In the rows, 128 means zero.
Families of rows that turns and mirrors carry onto each other, the same ones carrying the whole set onto itself: the rest of each named row's family, in list order
5 families of 4 rows
z_18: [121 157 123 127 154 142 112 100  86 110 129 156 118 116 106 105 139 136
 109 155 115 144 119 110 134 130 104 123 145 129 130 155 149 104 138]
z_531: [127 105 139 111 111 112 135 127 186 133 116 122 122 136 146 151 164 120
 149 124 120 131 110 133 131 137 159 125 169 127 104  94 122 156 155]
z_693: [109 171 159 140 140 138 127 123 147 112 163 141 127 144 111 109 148 121
 133 135 117 143 105 113 115 130 105 109 156 130 127 120 168 122 124]
z_584: [122 103 121 105  98 101 125  95 116 108 104 120 122  97 157 160 130 131
 130 153 109 105 106 121 163 135 135 169 134 133 116 122 117  99 146]
z_166: [142 112 128 102 107 125 130  95 134 134 111 119 106 112 142 135 125 144
 111 165 111 112 142 123 125 148 129 147 114 165  87 141  90 143 136]
z_562: [118 129 119 111 119 113 132  90 130 113 109 119 124 117 136 114 138 150
 107 140 136 102 115 139 130 130 133 155 131 140 139 172  87  90 169]
z_755: [117 147 116 103 146  98 110  96 111 136 121 122 117 112 127 122 146 148
 108 184 115 144 101 134 148 132 124 163 124 129 109 135 108  94 141]
z_983: [107 164 146 117 130  94 120 121 177 140 156 111 125 133 133 130 155 135
 128 160 119 144  85 138 130 132 126 150 139 132 109  98 128 113 125]
z_541: [129 105 121 137 129 141 126 104  71 103 124 143 113 105 137 129 125 111
 124 129 133  92 126  99 149 113 122 118 134 142 139 142 146 104 156]
z_177: [114 158 143 145 145 142 152 117 114 103 113 151 115 135 118 111 113 127
 113 131 143 101 142 133 123 116 111 113 136 125 157 179 117 108 160]
z_9: [143 133 121 129 136 135 139 121  95 126 109 150 114 116 114 132 106 114
 129 151 117 106 176 110 124 123  92 124 124 160 102 159 131 137 125]
z_522: [ 92 170 148 149 126 118 150 135 171 102 121 145 138 160 124 135 131 114
 129 111 120 123 130 154 122 113 114 121 158 114 154 146 146 124 134]
z_7: [132 119 128 140 134 136 126 136 141 117 122 151 127 145 122 143 147  96
 152 100 135 135 140 123 127 113 122  93 182 127 129 118 173 154 150]
z_506: [114 135 150 157 131 152 135 145 131 102 143 142 116 149 132 138 131  97
 138 120 120 105 122 114 148 104 141  93 139 125 149 105 160 137 132]
z_432: [146 111 115 129 145 123 137 110  75 122  91 152 110 105 135 139 118 110
 135 134 137 121 158 116 132 122 106 124 158 129 120 139 141 137 170]
z_652: [ 98 142 131 113  97  91 129 110 189 116 116 117 142 144 139 140 153 138
 128 124 122 122 101 165 133 128 134 162 154 125 135 145 115 106 139]
z_514: [105 128 149 123 101 112 137 131 180 114 119 125 118 142 155 168 140 118
 146 140  91 118 102 131 159 123 151 142 138 119 121  85 133 134 123]
z_126: [142 106 129 103 124 106 147 103 126 138  91 124 111  96 158 149 132 135
 135 157 123 122 125 125 140 147 139 148 145 129  99 118  88 133 176]
z_14: [122 134 128 132 116 125 126 137 151 123 134 148 129 147 108 145 129  97
 137 109 112 135 159 123 122 107 109 104 150 160 102 140 166 153 102]
z_462: [123 113 127 110  93 120 117 118 186 133 130 113 124 143 133 151 150 126
 127 122 105 131 122 136 126 131 145 127 135 171  85 123 123 153 115]

Which other rows belong to the same family as z_506? z_584, z_541, z_514
Which other rows belong to the same family as z_432? z_531, z_7, z_126
Which other rows belong to the same family as z_18? z_693, z_755, z_983
Which other rows belong to the same family as z_462? z_166, z_9, z_14

Families of rows that turns and mirrors carry onto each other, the same ones carrying the whole set onto itself: the rest of each named row's family, in list order
6 families of 6 rows
z_596: [137 127 117 135 135 123 168 167 159 121]
z_836: [117 129 157 157 133 128 148  94 149 124]
z_710: [175 163 142 124 124 165 142 131 118 110]
z_660: [135 130 149 174 130 135 118  94 144 121]
z_194: [144 123 108 139 119 149 165 162 173 126]
z_205: [175 158 142 146 122 181 149 131 122 121]
z_337: [169 141 112 146 132 136 140 173 142 116]
z_515: [155 165 165 157 118 161 142 106 120 121]
z_13: [151 146 157 162 122 173 142  93 131 123]
z_32: [180 158 135 151 133 154 130 147 118 112]
z_511: [169 148 117 114 124 151 152 163 143 113]
z_67: [165 152 151 166 132 153 121 109 119 115]
z_361: [176 149 115 125 123 141 159 164 144 128]
z_48: [123 129 149 145 126 141 135  84 157 119]
z_438: [143 119 107 154 131 120 136 157 169 122]
z_916: [163 155 156 147 124 155 140  91 123 128]
z_119: [113 116 131 149 134 114 158 128 168 126]
z_81: [184 165 139 132 125 159 149 130 119 126]
z_308: [144 152 168 152 133 148 146  99 118 119]
z_651: [127 113 125 169 130 117 128 120 167 124]
z_507: [169 148 118 138 121 169 161 164 144 123]
z_509: [148 125 106 130 123 122 161 154 174 134]
z_319: [120 111 123 155 119 141 156 125 182 132]
z_612: [174 168 146 142 117 161 153 151 119 120]
z_891: [162 153 128 130 135 142 166 170 130 117]
z_709: [117 114 124 137 123 126 145 116 179 120]
z_138: [124 123 148 165 119 152 143  89 163 129]
z_544: [163 150 119 136 116 144 165 177 148 123]
z_533: [168 164 152 139 134 155 153 138 109 116]
z_275: [152 153 160 138 124 160 133  93 126 113]
z_898: [140 125 107 122 125 131 155 157 173 119]
z_290: [125 118 124 144 122 116 149 112 175 137]
z_727: [112 121 135 160 114 121 151 117 175 131]
z_493: [134 131 148 151 123 132 140  81 152 133]
z_737: [125 139 161 166 117 140 141  90 145 127]
z_840: [131 128 116 144 116 125 161 159 174 129]

Which other rows belong to the same family as z_612? z_515, z_544, z_727, z_737, z_840
Which other rows belong to the same family as z_710? z_511, z_48, z_709, z_275, z_898
Which other rows belong to the same family as z_509? z_361, z_916, z_81, z_290, z_493
Which other rows belong to the same family as z_138? z_194, z_205, z_13, z_507, z_319

Families of rows that turns and mirrors carry onto each other, the same ones carrying the whole set onto itself: the rest of each named row's family, in list order
4 families of 8 rows
z_418: [143 127 125 131 145 118 121 158 144 148 140 119 135 131 121 170 149 139
 134 127  78 105 107 128 133 143 116 155 132 103 132 102 115 133 137 128
  92 115 139 175 141 126 107 129 107 146 128 105 123 145 137 132 131 133
 106]
z_603: [105  91 143  91 139 115 155 130 108 130 123 136 134 152 179 119 110  96
 127 113 159 138 137 156 145 141 113 121 157 130 127 127 120 159 134 122
 133 163  88 127 132 148 152 116 135 119 113 134 116 141 116 119 144 132
  94]
z_287: [110 112 157 100 110  99 163 137 123 123 117 127 147 162 175 103 104 121
 117 124 134 133 141 155 138 153 115  94 139 110 145 138 114 155 116 112
 133 161  91 115 131 144 140 122 141 121 119 109 130 115 144 102 138 120
  99]
z_117: [119 129 131 117 155 126 112 141 140 126 158 128 166 129 107 143 125 133
 130 164 148  96 133 108 106 185 141 131 106 121 127  89 124 110 122 132
 148 132 140 173 158 143 121 174 118 148 124 141 142 121 110 144 112 132
 121]
z_934: [133  87 160 114 129 112 146 113 127 133 110 125 119 151 107 102 118 116
 150 118 153 136 111 133  87 121 134 142 170 119 118 123 116 117 142 124
 108 136 104 120 122  94 138 101 119 102 109 142 103 146 110 106 151 140
 129]
z_822: [108 154 104 120 163 143 122 121 114 122 106 137 139 137 136 142 121 138
 117 132 105 122 151  72 112 170 141 133 127 120 119 105 115 108 142 132
 164 106 113 151 127 135 134 146 117 138 121 127 128 118 153 116 114 140
 117]
z_199: [131  77 163 100 115 120 122 117 123 140 129 143 143 151 119  85 145 140
 142 147 183 133 117 147 116 142 115 133 141 124 143 136 114 133 111 128
 150 157 105 102 138 138 150 162 142 119 119 153 141 152  96 107 158 125
 122]
z_931: [128 156 130 129 127 138 151 148 151 119 136 123 149 120 131 159 150 138
 158 121  97 101 102 141 114 152 109 148  92 108 154 100 110 119 132 125
 106 102 127 167 147 138 106 114 106 150 112 123 131 143 134 118 129 120
 108]
z_555: [127  85 144 115 109 114 151 121 131 102 115 109 122 144 121  77 117 131
 137 137 112 131 131 142  95 121 135 115 162 112 140 134 112 126 131 134
  97 129 112 131 123  88 132 108 109 102 107 138  98 145 104 106 127 135
 127]
z_175: [124 145 111 110 152 123 115 137 131 165 142 121 141 117 114 126 126 152
 142 177 137 103 129 129 106 164 127 139 137 117 125  74 140 107  96 124
 136 142 157 155 167 151 120 165 117 147 130 121 141 131 115 136 114 112
 142]
z_545: [138  84 144 102 125 120 129 122 124 145 152 139 132 161 125  80 140 146
 139 179 140 152 118 166 108 133 132 122 153 114 130 124 105 123 103 109
 146 150 113  96 144 126 143 150 148 121 140 132 156 141  98 115 153 126
 127]
z_403: [124 104 159 138 111 100 155 102 139 115 146 116 126 131 124  96 117 106
 133 117 190 136 141 130 109 133 122 110 151 119 118 152 156 115 124 140
 112 170  83 149 123 143 123 129 150 123 106 123 142 131  95 126 134 130
 157]
z_242: [127 117 137 139 115  99 159 114 142 132 150  96 105 131 131  90 136 113
 129 139 159 144 137 139 109 137 137  93 156 106 114 145 148 118 108 116
 121 183 108 152 130 134 149 111 158 122 129 113 142 117 107 141 116 128
 151]
z_123: [137  69 127 113 124 130 124 135 124 117 134 161 137 156 124  83 135 130
 119 169 157 138 110 155  99 126 109 126 136 116 132 153 115 118 107 130
 122 168 132 101 135 140 117 149 143 120 123 150 155 141  90 119 146 144
 102]
z_997: [129  79 143  94 133 128 148 108 133 124 118 123 132 129 152  93 111 104
 142 122 131 135 131 149  95 109 127 126 154 138 130 128 104 135 151 137
 101 137 101 140 120 125 138  99 119 117  98 145 105 155  77 107 139 140
 130]
z_191: [123 163 107 150 119 142 135 124 138 132 145 133 124 127 130 164 167 144
 156 138 115 136 102 137 129 145 109 138  99 110 143 127 143  89 120 136
 154 107 112 154 137 143 109 127 144 151 134 124 168 147 128 150 127 140
 150]
z_750: [137 140 148 121 136 113 125 148 150 136 147 133 155 143 117 166 146 127
 126 124  96 101 113 108 124 149 134 138 123 115 127  88  93 130 145 125
 138 100 118 178 139 129 100 122 106 138 112 115 120 112 122 127 149 153
 128]
z_859: [129 123 125 121 149 139 102 138 138 141 142 129 150 128 126 146 113 148
 143 164 118 101 128 119 123 163 117 133 120 110 143 107 150 117 117 139
 129 128 159 151 165 144 104 186 122 152 132 120 156 153 109 140  88 113
 134]
z_599: [119 161 104 121 167 137 132 118 126 137  97 134 135 145 154 155 106 133
 138 140  86 118 140 110 121 148 123 133 111 100 132 120 132 103 149 144
 142 107 140 126 124 134 135 134 129 157 122 110 158 139 158 125 108 138
 111]
z_409: [122  95 127 138 111 115 159 110 146 114 145 126 120 143 141  98 132 105
 124 119 181 125 126 140 110 119 100 104 156 101 127 154 145 116 114 126
 129 202 138 152 128 144 107 119 155 132 112 121 143 125 108 123 109 131
 132]
z_315: [ 97 160  99 118 149 129 127 119 108 125  81 136 141 127 148 122  91 142
 123 153 102 113 152 120 128 147 121 129 113 114 139 114 131 109 120 155
 145 107 119 134 121 138 123 145 102 143 104 112 124 128 157 121 120 129
 128]
z_171: [ 96 167 102 144 149 160 136 133 102 104 109 144 142 123 145 155 115 136
 146 139 103 123 115 121 125 158 117 138 113 105 140 123 139 111 129 144
 133 101 107 132 142 130 115 137 106 139 122 122 138 147 150 131 114 114
 108]
z_12: [126  96 129 104 118 120 155 146 122 131 112 155 130 168 165 115 118 115
 109 112 138 143 129 130 119 140  99 119 158 116 124 142 123 140 117 102
 122 168 114 104 135 152 104 112 161 120 125 117 140 119 140  95 142 136
  88]
z_258: [132 136 128 111 116  99 141 162 147 133 131 113 141 133 115 147 136 144
 131 129  99  93 128 149 139 149 110 156 114 116 146  84 108 134 120 130
 113 107 129 179 136 130  93 123 103 146 104 116  96 135 139 126 144 140
 121]
z_125: [133  77 144  80 136 134 135 115 125 145 155 145 130 150 143 101 134 108
 140 154 169 149 134 163 124 119 140 139 153 137 114 117 111 129 122 118
 124 150 100 103 138 151 143 145 142 119 122 150 151 152  80 121 148 142
 130]
z_954: [119  94 131 109 122 117 143 106 133 147 141 113 112 129 158 109 139  99
 137 119 169 148 133 136 121 128 117 106 165 140 119 141 147 127 127 128
 129 177  99 159 134 149 152 109 155 123 123 135 135 142  76 137 123 143
 154]
z_700: [119 161 114 130 143 160 131 135 138 132 153 134 143 109 117 148 151 138
 154 161 132 111 111 121 114 161 137 143 118 108 129  98 139 107 105 123
 109 121 135 140 171 158 117 163 108 143 134 129 166 142 123 132 106 108
 128]
z_707: [125 139 114 149 139 131 119 104 134 114 162 134 141 133 119 140 160 143
 122 142 121 125 134 116 133 137 126 136 106 111 130 131 107 100 135 152
 187 119 102 184 111 136 109 154 134 166 115 123 146 128 122 141 140 146
 150]
z_928: [130  93 133 120 119 124 144 123 137 122  98 140 116 150 128  94 135 109
 128 128 130 121 102 124  87  99 120 118 172 102 123 137 113 123 134 127
  91 149 148 123 127 117 122  93 113  98 103 132 120 126 101 103 128 150
 118]
z_578: [122 123 160 107 136 100 151 127 115 145 108 131 151 143 160 109 115 114
 119 109 154 140 129 118 117 146 113 113 157 124 125 145 118 149 128 117
 124 168  81 111 131 159 149 111 152 124 118 108 135 126 131  93 169 120
 107]
z_36: [137 155  99 144 131 111 129 120 134 146 144 126 113 132 115 136 156 142
 130 158 116 138 135 151 140 128 121 147 100 112 124 123 129  91 112 141
 159 118 111 159 109 144 112 131 147 159 121 110 153 127 133 160 150 156
 162]
z_672: [137 139 108 146 128 122 126 122 150 123 151 126 118 140 128 148 171 138
 130 143 116 117 142 142 151 132 112 146  91  93 139 135 134 103 130 155
 130 115 124 169 103 146 123 155 135 164 114 119 169 144 134 150 122 149
 132]

Which other rows belong to the same family as z_822? z_117, z_123, z_750, z_409, z_12, z_707, z_928
Which other rows belong to the same family as z_931? z_603, z_997, z_191, z_171, z_125, z_954, z_700

Families of rows that turns and mirrors carry onto each other, the same ones carrying the whole set onto itself: the rest of each named row's family, in list order
5 families of 8 rows
z_34: [123 114 110  84 149 156 137  94 153]
z_782: [125 142  92 109 103 114  93 129 140]
z_675: [125 117 106 126  92  89 118 117 159]
z_155: [123 145 102 117  98 116  97 135 141]
z_697: [ 90 131 109  99 147 111 146  82 151]
z_576: [105  90 101 107  81 111 122 124 140]
z_219: [113 108  90 100 105 127  94 136 117]
z_972: [130 141  96 115 114 104  98 135 137]
z_388: [104 114  83  93 145 132 165 113 157]
z_529: [ 97 110  92  90 150 142 155 118 161]
z_705: [ 97 113 101  93 149 138 158 110 159]
z_231: [122 115 108 118  90  95 124 128 162]
z_658: [115  82  99 103  93 104 122 128 135]
z_971: [111 103  82 106 113 120  88 130 123]
z_774: [109 114  87  97  98 123  94 138 122]
z_451: [118 150  97 118 103 108  96 132 145]
z_536: [123 143 102 121 108 114  92 129 136]
z_456: [113 138 124  90 151 143 127  78 138]
z_788: [ 87 132  95  97 143 110 152  81 147]
z_491: [ 88 132 106  91 147 113 152  92 147]
z_43: [ 99 108  95  89 152 123 160 110 162]
z_969: [121 128 108 115  87  93 118 124 148]
z_772: [125 117 118 124  95  94 122 129 148]
z_703: [115 142 125  85 139 127 130  72 137]
z_198: [109 115  90  96 102 125  90 134 118]
z_454: [ 90 134 109  98 141 110 155  87 141]
z_82: [110 133 118  82 149 130 129  78 138]
z_601: [ 80 127 107  96 143 110 153  90 146]
z_979: [128 114  95  85 146 159 136  96 151]
z_574: [ 95 109  90 100 145 140 161 107 158]
z_671: [121 111 107  82 151 154 142 107 147]
z_303: [109 107  83 101  95 129  93 131 127]
z_392: [127 120 107  85 141 159 148  99 144]
z_110: [109  86 102  97  89 111 113 127 135]
z_722: [107  88  95 102  86 105 114 123 139]
z_250: [121 117 111 119  84 101 115 121 158]
z_225: [114 138 115  96 137 139 133  68 134]
z_314: [110  81 105 115  95 110 115 122 136]
z_670: [122 141 115  85 142 132 131  75 135]
z_470: [131 120 109  82 148 156 133  99 157]

Which other rows belong to the same family as z_388? z_972, z_971, z_788, z_772, z_392, z_225, z_314

